In the rows, 128 means zero.
One turn moves every row onto another: examples first, then more rows asked:
Mefip: [131 122 116 101 121 136 101 168 137 143 156 154]
fes: [107 102 123 117 120 146 121 161 168 160 158 151]
Gir: [130 103 123 127 122 134 104 180 169 114 160 123]
lat: [112  92 130 110 100 137 117 158 168 142 138 133]
Gib: [134 128 117 120 109 140  89 161 138 140 151 148]
Vavuz: [131 106 129 132 111  95  88 159 134 124 161 134]
ruvel: [110  99 123 143 121 122 100 152 134 163 176 145]
Sukos: [116  99 116 135 145 143  90 175 162 131 151 146]
mupop: [121  84 113 148 106 129 103 156 147 116 144 143]
Lum: [121 106 141 119 126 124 123 154 154 161 176 152]
keko: [111 100 135 121 137 106  99 171 134 121 169 133]
kugal: [111 119 134 146  99 111 115 155 165 130 174 141]
guved: [ 99  80 138 117 103 130 103 161 162 146 142 144]
dos: [126 107 128 139 120 114 110 163 186 130 159 126]
ruka: [140  96 115 123 115 108  94 152 165 161 152 149]
lut: [119 114 119 114  99  99  90 158 142 152 157 133]
Zev: [ 96 105 125 127 115 135 107 161 141 113 140 158]
nogi: [108 100 121 115 114 139  97 167 119 134 153 157]
fona: [123  91 125 120 141 109 105 163 139 129 160 120]
dogiv: [116 115 118 146 114 115 118 161 168 130 179 157]

Zev moves to lut
Mefip moves to keko
Vavuz moves to dos
Where do these go?
fona moves to dogiv
mupop moves to ruka

One turn moves every row onto another: examples first, then more rows asked:
soter: [125 131 142 123 148 121 110 144 114 117 129 157 134 139 136 126  76 137
 109 184]
moz: [120 140 145 113 104 121 120 144 124 119 133 107 152 127 131 110 105 139
 148 171]
Sakug: [127 126 139 115 127 118 130 131 151  87 135 130 118 163 140 134  96 139
 115 160]
kiren: [109 134 157 110 114 144  97 144 137 124 119 118 137 146 115 118  95 139
 126 136]
Niza: [100 142 149 119 122 141 119 130 118 117 149 111 153 141 130 114 112 129
 157 158]
govoz: [123 127 137 122 141 137 131 150 138 106 138 125 106 164 140 147  75 150
 132 159]
zufi: [115 125 141 114 141 142 129 140 152 112 125 141 120 167 145 131  90 122
 128 142]
mig: [109 141 156 121 169 130 131 122 111 110 142 146 131 143 139 130  88 125
 114 174]
Ror: [123 134 142 104 158 115 122 138 100 107 129 137 128 147 140 104  89 138
 110 160]
nim: [117 143 150 132 111 158 112 130 130 120 138 119 114 150 116 127  95 153
 151 182]
tuvog: [117 140 157 134 116 141 111 144 128 126 152 119 138 129 128 122 103 134
 157 184]
Zes: [ 97 137 136 119 119 153 132 114 133 125 122 117 139 151 119 117 103 137
 151 152]
veb: [115 127 145  97 158 131 124 137  98 116 124 130 128 143 148 120  96 139
 106 174]
maru: [113 140 140 118 164 134 116 129 105 103 136 143 127 137 137 139 106 129
 107 178]
bifek: [131 148 138 118 101 127 127 127 141 112 116 114 125 135 118 111 109 145
 138 171]
kota: [122 116 133 121 157 125 113 140 115 122 128 149 127 132 138 118  98 132
 106 184]
Pimi: [109 126 161 128 112 125 119 122 156 118 135 114 138 132 110 136  94 144
 117 170]
zotes: [112 144 159 129 139 138 122 135 132 118 144  98 112 133 109 130  97 149
 137 143]

veb moves to kota
Ror moves to soter
Where do these go?
Sakug moves to govoz
Pimi moves to zotes
Zes moves to bifek
moz moves to tuvog

